The rows of T fall into 4 groups, which share some directions, and each row is roughly a mix of its group's hidden directions.
T:
[[-14 -41  -2  32   2  18  22  -2  20 -18]
 [ 34  18   5 -27  25  16  31  -2 -12 -10]
 [ 31  11 -10  -5  -8 -43 -29   8 -16  -9]
 [ 36  18  11  -3  34   2 -26 -23 -14  11]
 [ 19  -6 -23  22  -2 -22  21  15 -26 -33]
 [-38   9   7  12 -40   0 -20  -4   1 -27]
 [ 22  27  -1 -10  -6 -12  32 -37 -15  15]
 [ 19   9 -19   2 -17 -54  11   9  -6 -10]
 [ 26 -36   1  15   4  37  17 -21  -5   0]
 [ 10  19  47 -18  19   8  21 -20  -5   4]
 [ 29  29  -1  24  -4  11  30 -21  25   6]
 [ -5  22  36  -6 -24 -18 -16 -30 -18 -12]
 [-23  34   6   4 -12   8 -11   1  -5 -48]
 [ -4 -10  -4   4   7  10 -41 -30  19  34]
 [ 36  19  14  35  -8   0   9  27  18 -13]
 [-18  33  19 -20  24 -16 -29   3  -3 -22]
 [ 23  -1   2  48   2   1   3  24  27 -15]
 [ 16   7 -45  26   4 -12   5 -25  24   0]
 [ -2  28   8 -24 -14 -37 -13 -15  18  25]
 [-10  -6   3  -5  -2 -32  47  23 -18  11]
 [-20  -2   5  28  24  29 -17   0 -15 -36]
 [  6 -47  -7  27   2  25  19   4   7 -16]
 [-25 -23 -13  16 -12  32  30   9  25   5]
 [ -7  28 -11  16  18  -1 -11  22  -3 -48]
 [  5  14 -14  -7  55  -6  -6 -10   3  26]
 [ -2 -16 -58  -4  13 -18 -15   3   2   3]
 [ 36  -9 -13 -12   5 -40   4 -20  -7  24]
 [ 20  13   3 -30  -7  17  27 -13  -8  40]
 [ 32 -34 -16   8 -22 -17   1  -7 -10  31]
 [-11  11   1 -17   5  39  41   6 -10  23]
 [ 19 -32   0  -6  -5  37  29  -6   7  25]
 [-23   8  20   5  24  37  -7   1  34 -14]
 [  2  21  33   2 -25 -26 -25 -13 -18 -20]
 [ 34  16  12  36  -8  -7   1  30  16 -17]
 [-12 -22  -7  33  18  26  20 -15  31   5]
 [  4  42  20   1  23  26  -1  -5 -14 -28]
 [-20   1  30  -5  12   5 -43   8  27 -14]
 [-13  19  32 -24 -18  -6  -6 -36 -23   1]
 [ -2  26  19 -10   3 -14 -42   9 -29 -18]
 [-13  24  12 -28   3  30  21 -10   0  35]
 [-37  20  12  -9  34  16 -23   5  19 -11]
 [  6  -5  -9  -8  12  41  10  35 -31  -2]
 [-34 -21  16   2   4  20 -28  10  35   5]
 [ 34  11  -2  -8  14  20 -22   4 -44  -6]
 [-21  -5  -7  -6  34  12  18 -12  44  11]
 [-14 -16 -10  20 -35 -18  10  34  -6 -24]
 [ 28  -5   3 -18   6 -47 -24 -14  -4  15]
 [ -2   8  14  -7  16  53  10 -24 -13  15]
 [-15 -34   5  15   7  -9 -28  39  -3 -18]
 [ 30   2 -14 -16   3 -46  10 -17 -16  16]
 [ -6 -24 -56   6  19  -5  -4  -1  13   6]
 [-19 -18  44  17   6  32  16   3  11   0]
 [-21  -7  -1  21   8  56   4   7  15   2]
 [-18  -3   1  -6  10  14 -38  46  -5 -10]
 [ 21 -20 -23   3   2  -4  43 -19  15  24]
 [ -1 -20  15 -23  -5  21 -29   7  27  33]
 [ 13  -6 -24 -31   0  -5  40  -1 -16  27]
 [-21  22   8  15 -15  12 -31  -3   6 -42]
 [ 19  40   7 -17 -24 -26  -9 -21 -18  -4]
 [-28   1  35 -31  -9   4  -6 -26 -24   4]
 [-19 -27 -11 -10 -20 -38 -28  16   0  15]
 [  5 -15 -55  19  15  -9  -3   0  20   1]
 [  1 -31 -11   8 -55   4  -1  13   1  -8]
 [-19  36  -5  11  16   3 -22   5   0 -42]
 [ 18 -24 -16 -13 -10 -47   9 -10   8  23]
 [ 18   4 -40 -32   8  -6   3  32 -10  14]
 [ 14 -18   2 -31  -5  27 -11  30   3  33]
 [ 29 -22   6  10  -2 -15 -48 -16   6  -9]
 [ 13  41  -8 -11  21  -8  12 -10 -39  -9]
 [-22 -26 -12  22  -6 -37   7  24   1  23]
 [ 27   3   2  -1  -9 -41 -40 -17   4  -2]
 [-35 -11 -28   7 -21   6  -7  26 -30  11]
 [ 18 -22  24  -2  22  -6   6 -12   8  47]
 [ -4  -3  31  15 -15 -25 -34  15 -13 -27]
 [-25 -16   4   8  16  52   6  19  -2  -7]
 [-13 -33 -30  16  26  22  14   8  23  10]
 [-23  24  37  -6   5   8 -18 -37   6   5]
 [-17 -20 -12 -15 -23 -48 -14  14  -1   8]
 [ 18  23 -15   8  30  15 -16  15   2 -40]
 [ 33 -20 -29 -16  19   2  17   3  -2  33]
 [-19 -20 -30  -4 -51  -1  -3  -2  -3   8]
 [-19 -23 -41   8  19   7   6 -30  17  11]
 [-43  23   4  16 -16  -7 -23  -1   1 -30]
 [-36 -21 -24  16 -11  32  14  17   6  13]
 [ 15 -27  -5  32  -9 -24  13 -32  15 -18]
 [ 23  -5 -23  17  -4  23  44 -12 -13  15]
 [-12 -32 -15  12 -13  -4  40  27  20  -3]
 [ -2  16 -33  -3  15   4  47 -10 -18  10]
 [-17  -9  24  16 -14   8 -42 -25  20  12]
 [ 32  27  14 -10  39  -3   1 -28   4  -2]
 [ -3   4  -8   4  20  15 -46 -28  19  18]
 [  7  23 -31   2  29  19 -35  -7   8 -18]
 [-12  10 -28   2   1 -23  29  34 -18 -23]
 [ 27  19 -17   0  24  28 -23   2   6 -33]
 [-34  -1   6   7  24  40 -20   7  22   2]
 [ 11  23  25 -41 -14  -2   2  19 -29   7]]
In each list below, two rows fit none of the groups, and each other row fits one group, some only roughly. Which are they? Name them in the order they come.
- z92: [  2 -38   6  14  -3  18 -35   3  19  27]
- z886: [ -2 -15  12  -4  47  19  -9 -19   5  31]
- z427: [-16   6  28 -26   6  -9  18 -30  -7  35]
- z760: [  7 -20  51   4 -24  18 -12   5 -13  -8]
- z996: [-34  -6 -35  11 -12 -11 -28 -10   7  26]
- z380: [-15 -27  -3  -7 -43 -21  24   1  -7  22]
- z538: [ -6   5 -27 -29  -4 -32 -32   3 -26  -2]
- z252: [ -3 -30   3  40  15  13   1  31  22 -11]
- z103: [  5  40   8  -4   3 -30 -33 -21 -15  -6]
- z897: [ 17  14  16   4  11  14  -8 -56 -12   4]
- z460: [ 30  17  40  -3   1  23   8  -7  -4 -31]
- z287: [ 46 -29  -1  18  18  13 -12  18  14   3]
- z151: [-31 -38  19  29   8   5 -19   5   8 -15]
  z886 z760
- z457: [-11 -11  23   8  15  44 -18 -30   9   3]
- z282: [-42  15 -10   4 -35 -15   5  15 -10 -22]
- z879: [ 11  33 -32 -21  33  11   6   1 -12 -17]
- z987: [ -5  -6 -10   8  10  37  40  19 -25  -9]
- z173: [ 22  15 -45  -7  36   8  -6   9  -2 -11]
- z85: [ 33  -7  -2   7 -19 -40  -6 -32  12   6]
- z188: [  3  30  -9 -43  -9  -1   8 -27 -23  13]
- z550: [ -2  -9 -13 -25 -20 -40 -21   9   7  31]
- z166: [  7   0 -16   9   3  13  31  34 -37 -20]
- z179: [ 24  16  32 -21 -15  26   7  -1 -32   8]
- z572: [-17 -19 -23  33 -16 -17 -24  28   3 -16]
  z550 z179
- z16: [-10   9 -17   9 -29   5  22  25 -40 -17]
- z672: [ 34  29 -27 -24  -9 -21  -1  19 -13   5]
- z147: [-13   5  18  21  16   7 -36 -37   5 -20]
- z375: [ 12   2  12  11 -19   5  16  30  -8 -49]
- z413: [ 27  28  16 -16   2  -3  15  33 -20 -25]
- z315: [ 13  13   1  22   9  21 -27  10   9 -46]
- z803: [ 31  34   4  10 -24 -32 -17  -3  -6 -15]
- z881: [ 27 -41 -13  27   1  25   7 -13   6  16]
- z894: [  3   8  18  37  -2  11  18 -38  27  -2]
- z855: [ 24   9 -19 -18  -8 -21  -9  44 -23   4]
- z428: [ -2   7  18 -19   8  44   6 -25   1  32]
- z735: [ -8 -14  11 -19  -1  38  28   0  13  35]
- z161: [ -5 -26   8  -9  -6 -26 -47   8  19  15]
- z795: [  3  23  40  -9  -9  25  29 -22   1  11]
  z413 z881
- z299: [-20  -1 -14 -14  -8   3  49  31   5  12]
- z914: [-17 -20  16   0 -38  -5   9  16  28 -29]
- z202: [ 18  23  -6  21  31  12 -34 -26   6  -4]
- z878: [-25 -32  25  38   6  12  -6   8  15 -12]
- z614: [  3 -21 -14   0 -33 -23  46   5   6  -5]
- z994: [ 33  43 -18 -21 -11 -18   4 -13  -4   5]
- z360: [-18 -22 -18 -38  15  17   2  25 -14  19]
- z20: [ -3 -14   6  24  -4  58   1   6  12   0]
- z171: [ 13 -55   7   3 -11  13  -1   9  25  13]
- z925: [ 23   4 -18 -18 -11 -29 -11  42 -18  -1]
- z31: [ 11   7 -50  -5  15  -3  11  31  -8 -18]
- z123: [-17 -40 -10  26  -1   5  11  26  18 -23]
- z292: [  9  13 -36  24  27  18  -4   8  30 -14]
  z202 z292
- z975: [ -8  25  22   6  20  23 -21 -33 -24 -10]
- z485: [-44   9 -16  -4  18   8 -38  12  -8  11]
- z835: [-25 -14 -40  -2  22   4  15   0   7  34]
- z482: [-31  26 -34  -3  20   0 -29 -17   3   1]
- z45: [ 34  41  22 -19 -19  -1  14  10  -9   3]
- z235: [-18  16 -28 -35   7 -24   4  21 -21 -17]
- z909: [  2 -34   3  40   9  12 -13 -12   1 -33]
- z517: [ 25 -24  -5   6 -42  -2  28   6   0  24]
- z531: [ 41  18   0 -29  -2   2 -17  -2 -30  19]
- z643: [-37  24  16  -5   1  13  21 -28  22  18]
- z245: [ 4 -9 19 31 13 32 28 19 26 -2]
- z466: [-23  11  -6  16  17  50  19   1  12 -12]
  z235 z517
- z117: [  0 -48   3  31 -15  -1  -8  24  11 -12]
- z929: [ -7   8  -7  23 -17  44  21  13 -26 -12]
- z774: [ -1  10  11 -13  35 -10 -50  -7   1  12]
- z415: [ 12  35  11  14 -20 -17 -10 -41  -2 -13]
- z729: [-22  -3  -2  19  10  30  44 -22   6  -7]
- z557: [ 25 -15  11  14  -4  15  13 -52   6   8]
- z753: [-12  -8  -1  17 -22  26  45   8  16 -17]
- z657: [ -3  12 -16 -27 -13 -35 -30 -14 -27  -4]
- z363: [ 15 -12 -13 -13 -13 -17 -28  49   3  -2]
- z840: [-16  -7  14  31   7  -7 -22 -38  17 -24]
- z739: [-24  14 -27 -31 -11 -10  24 -20 -19 -18]
- z828: [  8 -25  -5  27  12  16   3  46  19  -3]
  z117 z739
- z200: [-30 -22  10  26  24 -14 -23  18  23   0]
- z97: [ -9 -20  21   2  -6 -11 -27 -32  39   8]
- z63: [ -7  -3 -57 -16  22  -5   5  15  -3  -7]
- z248: [ 13  -5  47  -8 -24  24  -7 -25   8   2]
- z591: [  6 -32  -4   8 -20 -40 -17  13  28  -7]
- z197: [-22 -16 -15 -18   2 -50   1   3  20  13]
- z738: [ 10   3  -4  -9 -26 -55   9  -3  17   8]
- z934: [ 11 -13  57  12   1   8  -9 -15  15  12]
- z547: [  2   2 -13 -29 -14 -14  20  42   6  28]
- z745: [-16  20  14 -24 -14  -1  28 -15  17  38]
- z451: [-37  -7  -6  26   7  16  37   7   7 -20]
- z535: [-13  27  -5 -21   5  -8 -27  44 -15  -4]
  z200 z63
- z605: [ 21  -9  -8 -18  25 -34   0 -24  21  26]
- z913: [  3   3 -14 -16   4 -45 -34   0 -21  15]
- z7: [-25  -8  31  -1 -50  -6   9 -11   0  -1]
- z367: [-22  26   0 -26  34  -5  14 -24 -10  22]
- z544: [ -2  24  -9  -4 -11   3  19  21 -15 -50]
- z354: [ 32  42  24 -20 -16   2  15  10  -3   8]
- z776: [-2  9 -9 28 17 25 49 -9 -1 -5]
- z356: [ -9  14  -4 -36  19  20 -19 -24 -29  15]
- z518: [  0  16 -15   2 -19   2  50   7 -24 -20]
- z528: [ 18  -2 -23 -13  29 -24  21 -25   9  28]
- z165: [ -6   6  17  22 -12  41 -31  15 -12 -19]
- z951: [ 24   0  22 -19  10 -39 -31 -12  15  -1]
  z776 z356
- z682: [ 54  -6 -10 -16  -9 -12 -21   0 -13  13]
- z955: [-32 -13 -14   0 -43 -23  16   1 -12  13]
- z168: [  3  14 -19   0  44   9 -31 -19  15  17]
- z743: [ 16   2 -11   1 -22 -51  22 -14  13   5]
- z361: [  3  -7   8  15 -21  25  47   1  18 -21]
- z766: [-34 -25  -7  26   1   8  27  19  19 -20]
- z210: [ 45 -12 -12   5 -10 -30 -18 -17 -20  -7]
- z491: [-33  18 -49  -4  10 -14   2   0 -13   6]
- z908: [  2 -19 -27  -1  -6 -39 -25  34  -1   0]
- z138: [ -1 -21 -13  30   6  47  -7   1   0  24]
- z583: [ 25 -23 -23  25  18 -17  10   5  20 -30]
  z908 z583
- z255: [  9   2 -17  26   4   7 -23  26   8 -45]
- z634: [  4  14  -9  20  32   5  42 -28   6  10]
- z470: [  4  23  -7 -50  -7  -4  11 -13 -26  16]
- z64: [  5  -4   6 -23 -19 -34 -20   6  32  29]
- z920: [-15 -17 -14  15  -5 -34  -8  39   3 -27]
- z338: [-23 -29   1  -3 -15 -13 -19  35  30   8]
- z87: [-25 -29  42   8  -7  12 -16  13  21   7]
- z680: [-12   3 -23  -4 -25 -23  47   8 -17  -2]
- z794: [-11  35 -33 -13  11  18 -17  -6  -2 -32]
- z274: [  2 -13  13  -9 -13 -24 -37 -12  37  18]
  z634 z87
- z599: [-13 -31   9  39 -12 -11  -1 -11  32  14]
- z270: [-19  40  -3  -4  18  17  28   2 -16 -27]
- z303: [  7  29 -12 -29  30   0  36  -3 -18  -1]
- z508: [ 23  20  -2 -39  -6   8   6  11 -18  36]
- z940: [ 33 -36   1 -15 -14  15  -2 -14   3  35]
- z206: [  4 -38 -19  10   1  14  12  42  -5 -18]
- z144: [ 41   2   7  -7  27   3  30  28  -7 -12]
- z61: [ 26  12 -22  15 -23  -1  30  25 -25 -13]
- z859: [  6 -22 -12  -7 -13 -31 -28  40  13   1]
- z620: [  9 -13   8  28   0  51 -20   1   2  17]
- z814: [  3  28  34   8 -19  -2  16 -41   3   1]
- z321: [ 16  -4  -9 -18  16 -39  28 -26  17  13]
  z599 z61
- z744: [ 28  11 -19  11 -15 -31 -21  35  -5 -15]
- z310: [-12  11 -30  23  19   4 -38   8  15 -24]
- z369: [ 15 -43   8  12 -39  -1 -13   8  13  14]
- z570: [-21 -16   2 -10 -23  -3  30  26 -33  20]
- z488: [  9  14  17 -26  -3  11 -26 -35   8  33]
- z284: [ -8 -37 -29  15 -25   8   7  11 -12  30]
- z191: [ 19  20  -9   1  40  -6  17  28  -9 -28]
- z257: [-10  14 -11  16  -4 -50 -11  12  -1 -29]
- z102: [ 16  24  -8 -15   3 -13 -24  33 -37  -9]
- z681: [ 23 -39  -8 -13 -20  -5  10  21  23  24]
- z461: [-14  -5  37   7 -39  11 -19 -22  11 -14]
- z114: [ 14   4  11  27 -27 -17  -4   1 -34 -34]
- z475: [ 36 -35 -17  -6 -15   2  30  16  -5  11]
  z570 z114
- z186: [-13  17 -13   0  14  27  14  34 -34 -16]
- z969: [ 13  33 -32 -27   3 -19 -11  -4  -2  28]
- z100: [ 21  13  -1 -16 -13 -23 -21  44 -19 -10]
- z301: [ 29  15   8  13 -11  30  38  -8  -9 -22]
- z221: [ 45 -22 -22   6  12   8  -2   2 -12  31]
- z604: [  1 -30 -29  17 -30   8 -29  -1  20  14]
- z833: [ -2  30  -5 -29 -13 -14   0 -45 -12   7]
- z685: [-18  34 -36  -8  19 -12  12  13 -15 -23]
- z675: [ 13  11 -25 -10 -10 -30  15  -7 -44  10]
- z691: [ -1  33   1 -27   7 -41   1  -8 -25 -13]
- z779: [ 12   1  -1  -2   4  32  51 -14 -16  12]
  z969 z221
- z651: [ 22  32 -21   5 -17 -33 -11 -30  -2  -7]
- z146: [  3  -9  -2 -25  -6  30  33  24   0  32]
- z280: [-20  24 -20   5  -6 -47  -4  -5  -4 -25]
- z193: [ -3 -20  28   7  13  32  17  40   9   2]
- z78: [-11 -36   3  38  14  11  -4  25  20 -13]
- z377: [-38 -20  30  10  -5  -8 -23 -23 -14 -14]
- z94: [  6  -3  -7  54  -1 -12  -7 -14  26 -18]
- z398: [-34  15  15   3 -22 -23  26  16 -16 -23]
- z84: [-32 -29 -14 -15   5 -24   5  37   7  -7]
- z394: [ 35  -6   7 -21   1  34   1 -21 -10  30]
- z809: [  5 -34  21  21 -18  21 -33   9  18   4]
- z823: [ -3  -9 -16 -14   3 -41 -36   8 -22  19]
  z280 z84
- z182: [ -4  -3 -29 -46  14  15  16   1 -12  25]
- z660: [ -5  15   5  -7 -37 -25 -33   9 -27 -11]
- z694: [-16  12  20   6  23  45 -24 -19  -8  -4]
- z790: [ 22 -11   7 -23 -30   6  44   7 -17  -3]
- z382: [-12  -9  -2 -46  13  23  17  16 -15  24]
- z390: [ 18  31  38   9 -12  16  23 -24   5   7]
- z437: [ 35  29 -18 -22 -16 -19  -3  26 -14   2]
- z927: [ 37   8  24 -12  26  29  -9 -22   7   4]
- z55: [-20 -32 -37  16  13 -20 -25  -7   6  -8]
- z824: [  3 -30  -2  -3 -33 -28  31 -14  11  17]
  z660 z824
- z228: [-32 -32  -3 -15  22  32  15   0   4  18]
- z861: [ -6  43  11  -8  28   0  11   2  -8 -36]
- z332: [ 25 -13  -9  31   3   1  30 -34 -13 -18]
- z88: [ 43  -2 -12   5 -14 -39  -9  -5 -20  -9]
- z483: [-23  20 -14 -11 -14 -25  43  22   6   3]
- z271: [ -9  -1  15  10  33  35 -37  -2  13   9]
- z669: [ -5   0  -6 -24 -14 -28 -26  41  14  15]
- z598: [ 32  -5 -21 -13  -2   0  -8  43 -29  -1]
- z266: [-50 -13   6 -35   3   6  -5  17  -8   5]
- z37: [ 11   8 -19 -20  36 -20  19 -27  11  22]
- z577: [-15  -9 -10  -1  23  24  34  14  27  29]
- z302: [ -5  13 -31   6  27  12 -44 -15  11   4]
  z266 z577
